One vector is turned by the same rotation once a tick. Each row is the vector after some number of ticks, and that number follows the row.
The counts run from 0 to 337.
[125 164 157 109 163 166 126 106 166 151 142 128 149 126 127 132 109 158
 129 147 132 143 176 142 144 143 162 112 143 120 112 173 153 138 135 146
 108 103 170 109 176 104 131 196 140 102 162 136 166 112 157 145 122 164
  92 163  84] => 227
[114 157 126  98 134 140 162 116 151 131 128 113 118 116 141  86 125 114
  91  90 136 120 147 104 110 102 146  81 125 190 156 145 151 121 120  99
 163 113 160 140 155 165 150 202 137 129 145 149 118  70 116 103 169 138
 104 147 123] => 119
[144 151 128 134 150 115  90  83 110 137 158 180 135 194 133 105 121  92
 131 126 184 126 111  96 162 112 122 103 113 104 141 157 158  90 106  99
 101 112 126 110 128 145 130 213 120 129 153 131 129 120 122 110 127 101
  96 124 143] => 12
[125  84 125 164 112 107 139 105  57 146 123 117 133 177 143 108 181 141
  95 118 178 107 118 114  96 123 111 152 120 161 122 123 125 106 105 114
 139 165 111 184 117 140 158 116 156 147 101 107 104 146 103  96 103 103
 132 100 132] => 60
[140 143 182 137 131 103 101 163 137  68 132 142  85  94 137 134 102 125
 156 132 133 148  96 118 113  96 137 123 163 160 121 126 141  89 160 121
 121  90 100 157 191 139 101 167 145 141 144  99 170 109 129 164  95 155
 123 137 114] => 244
[142 146 163 124 177 107  95 124 144 107 114 111 158 130 104 113 113 125
 205 143 120 176 138 162 133 130 149 118 174 145 156 115 107 154 141 154
 103 112 140 135 179  79 126 138 170  92 132 143 151 115 165 155 105 142
 127 121  94] => 94
[130  79 122 120 179 139 128  94 115 142 113 143 127 132 100  87 150 174
 153 112 109 122 185 126 137 129 128 111 149 167 151 135 108  83  94 119
 121 184 140 160 173 116 145 151 147  99 131  91 100 101  92 117 123 174
 134 162 148] => 314
[133 147 155 125 164 175 126  66 129 157 158 163 167 156 147 121 137 164
 116 129 153 122 172 124 142 153 144 133 132 123 103 179 143  95 115 125
 116 120 169 109 158 101 149 191 113 102 138 111 151 115 139 139  91 146
  93 140  87] => 221
[142 146 162 120 178  95  92 121 139  96 123 111 153 129 105 105 114 108
 210 127 126 172 132 158 130 119 150 110 169 149 165 111 110 156 143 146
 105 118 140 129 182  88 128 145 169  95 137 146 141 110 162 149 108 129
 125 113 103] => 96
[143 145 163 120 174  89  89 118 136  86 132 118 151 125 113  95 121 101
 216 110 130 167 125 148 127 109 151 105 164 159 170 112 113 142 144 138
 109 126 140 123 178  93 129 153 166 100 134 144 135 105 158 144 102 115
 119 108 113] => 98
[138 142 138 130 155 133 123  55 101 157 148 146 187 184 143  90 159 115
 117 100 178 121 154 126 129 138 138 127 115 137 138 152 132 129  97 115
 125 140 173 107 130 109 167 186 133  99 126 134 125 111 148 110  96  90
  91 108 109] => 214
[144 134 133 141 148 113 134  68  95 155 102 123 182 193 112  87 146 109
 111 119 162 134 142 140 112 148 126 127 127 149 159 108 112 161  65 111
 129 126 160 152 133 106 170 162 163  84 117 145 133  93 151 122 120 100
 109 119 117] => 208
[135 125 159 136 169 128 125  92 119  83 134 162 120 114 135  93 114 136
 150  88 128 129 125 110 108 115 130 107 162 191 158 123 125  69 102  88
 138 124 140 161 190 132 139 173 131 115 129 102 126  66 106 148 103 151
 124 145 130] => 109
[128 109 128 101 126 110 140 183 132 143  85  58 120 117 102 100 176 144
 140 143 104 153 171 150 119 105 138 139 138 180 137 115  88 157 168 162
 142 152 120 160 138 120 128 109 186 110 102 130 128 143 137  94 152 151
 138 109 115] => 186
[141 156 125 135 148 112  89  82 112 137 151 175 140 193 129 103 120  82
 130 126 185 130 112  99 159 111 122 101 113 106 142 148 157 100 102 100
 102 108 126 112 125 143 133 214 126 123 153 141 129 114 128 110 130  96
  98 121 146] => 11
[138 142 167 121 166 153 108 113 130 141 143 127 170 147 141 136 148 167
 169 160 134 156 167 154 146 151 143 162 157 128 103 160 107 106 171 163
 105 125 139 117 147  73 135 125 136 100 104 119 151 161 151 137  81 148
 122 100  61] => 85
[113  84 127 112 146 152 134 154 124 155 120 102  98 111 120 125 164 197
 140 148 108 126 183 127 135 121 136 136 147 158 108 161 121  88 165 154
 126 181 112 161 152 129 121 116 156 138 122  95 103 161  88 100 135 189
 141 142 120] => 177
[134 128 139 143 145 130  86 140 114 147 119 128 137 184 121 148 135 146
 160 206 144 163 130 138 162 142 108 167 151 101 104 142 110  96 167 156
  90 105  81 155 111 107 115 106 148 129 102 129 145 187 118 117 123 151
 149  92  95] => 289
[ 97 132 109 140 114 159 160 115 118 170 122 105 108 162 148 134 123 162
  56 167 156 115 133 109 119 138 117 126 129 144 105 157 160 102 120 115
 146 102 114 189 110 171 148 144 142 165 124 151 112 134  81  93 174 158
 132 141 107] => 270
[124 129 127 131 154 153 103  96 131 155 152 180 111 163 126 130 109 150
 119 150 157 117 145 101 167 126 128 103 124  95 108 179 171  72 109 114
  92 122 121 124 151 141 118 209 119 135 171 108 133 125 102 123 131 160
 105 172 140] => 19
[134 125 127  77 139 139 152 143 144 153 113  96 134 110 119  72 186 134
 114  91 108 129 200 124 127 101 152 114 117 189 145 146 107 129 148 136
 156 169 164 116 147 132 141 176 151  95 119 116 125 106 137  89 147 143
 103 128 131] => 324
[130 174 163  96 147 126 106 148 169 121 151 112 131 105 129 122 116 121
 161 129 135 155 152 138 142 104 174 101 142 132 124 163 154 152 178 152
 112 107 153  87 176 115 111 194 150 120 165 142 165 123 166 135 121 135
  88 134  95] => 233
[126  85 122 116 175 143 134  99 117 148 107 136 124 129  96  86 149 172
 148 109 107 122 186 126 135 128 132 109 146 167 151 135 108  92  92 120
 127 178 144 158 172 118 142 153 151  97 135  96 100 101  96 118 132 177
 133 167 148] => 315
[144 158 138 146 110  82  84 153 110 126 132 130 120 187 130 135 124  75
 130 174 184 152  81 116 148 101 116 133 118  97 118 133 151 126 157 128
  99  84  81 137 106 145 107 163 152 152 136 149 156 163 139 111 131  92
 115  92 124] => 146
[141 138 132 137 152 118 131  61  98 156 120 126 187 192 122  84 152 106
 113 108 170 129 145 135 119 140 134 124 120 146 157 120 120 159  75 113
 129 134 167 136 132 104 172 172 156  89 119 150 128  97 153 117 114  91
 101 113 114] => 210
[127 111 118  84 153 142 153 126 142 158 105 100 131 116 101  73 166 149
 124  99 104 127 204 129 128 113 151 103 127 182 154 140 109 135 121 130
 145 173 164 130 158 129 141 171 161  92 130 117 112  99 123  93 156 158
 109 148 137] => 321
[149 168 127 137 146 101 101  93 120 135 117 154 151 198 111 101 105  69
 124 145 172 149 107 116 145 122 115 106 121 116 161 119 139 133  87  98
 110  76 125 137 125 139 138 200 142 107 142 161 148  94 140 124 148 102
 107 121 135] => 6
[112 134 119 118 144 149 141  92 117 193 136  82 180 174 134 114 166 155
 120 145 161 134 180 150 131 151 148 133 124 128 122 161 134 164 135 159
 127 153 166 122 113 101 165 134 160 119 118 164 107 161 147  90 132 118
 108 107  82] => 75
[126 167 158 104 158 159 124 116 167 148 141 123 147 122 123 128 107 153
 135 147 130 146 174 144 143 136 166 107 144 121 113 169 154 146 139 147
 110 102 168 105 176 103 127 197 143 105 165 141 167 114 158 146 123 163
  91 160  86] => 228
[ 99 127 117 146 111 155 158 112 111 158 129 118 104 157 156 136 126 161
  57 155 162 110 122 101 110 133 113 126 128 155 107 156 160  82 119 103
 146 107 111 191 117 177 148 145 133 171 123 137 110 130  73  94 160 155
 132 139 109] => 268
[103 128 117 147 112 152 156 113 108 153 136 121 101 157 161 133 130 157
  58 144 164 105 120  97 109 128 114 125 127 156 108 157 161  74 119  99
 147 111 107 190 118 179 145 145 132 170 120 131 106 129  73  98 154 149
 132 135 113] => 267
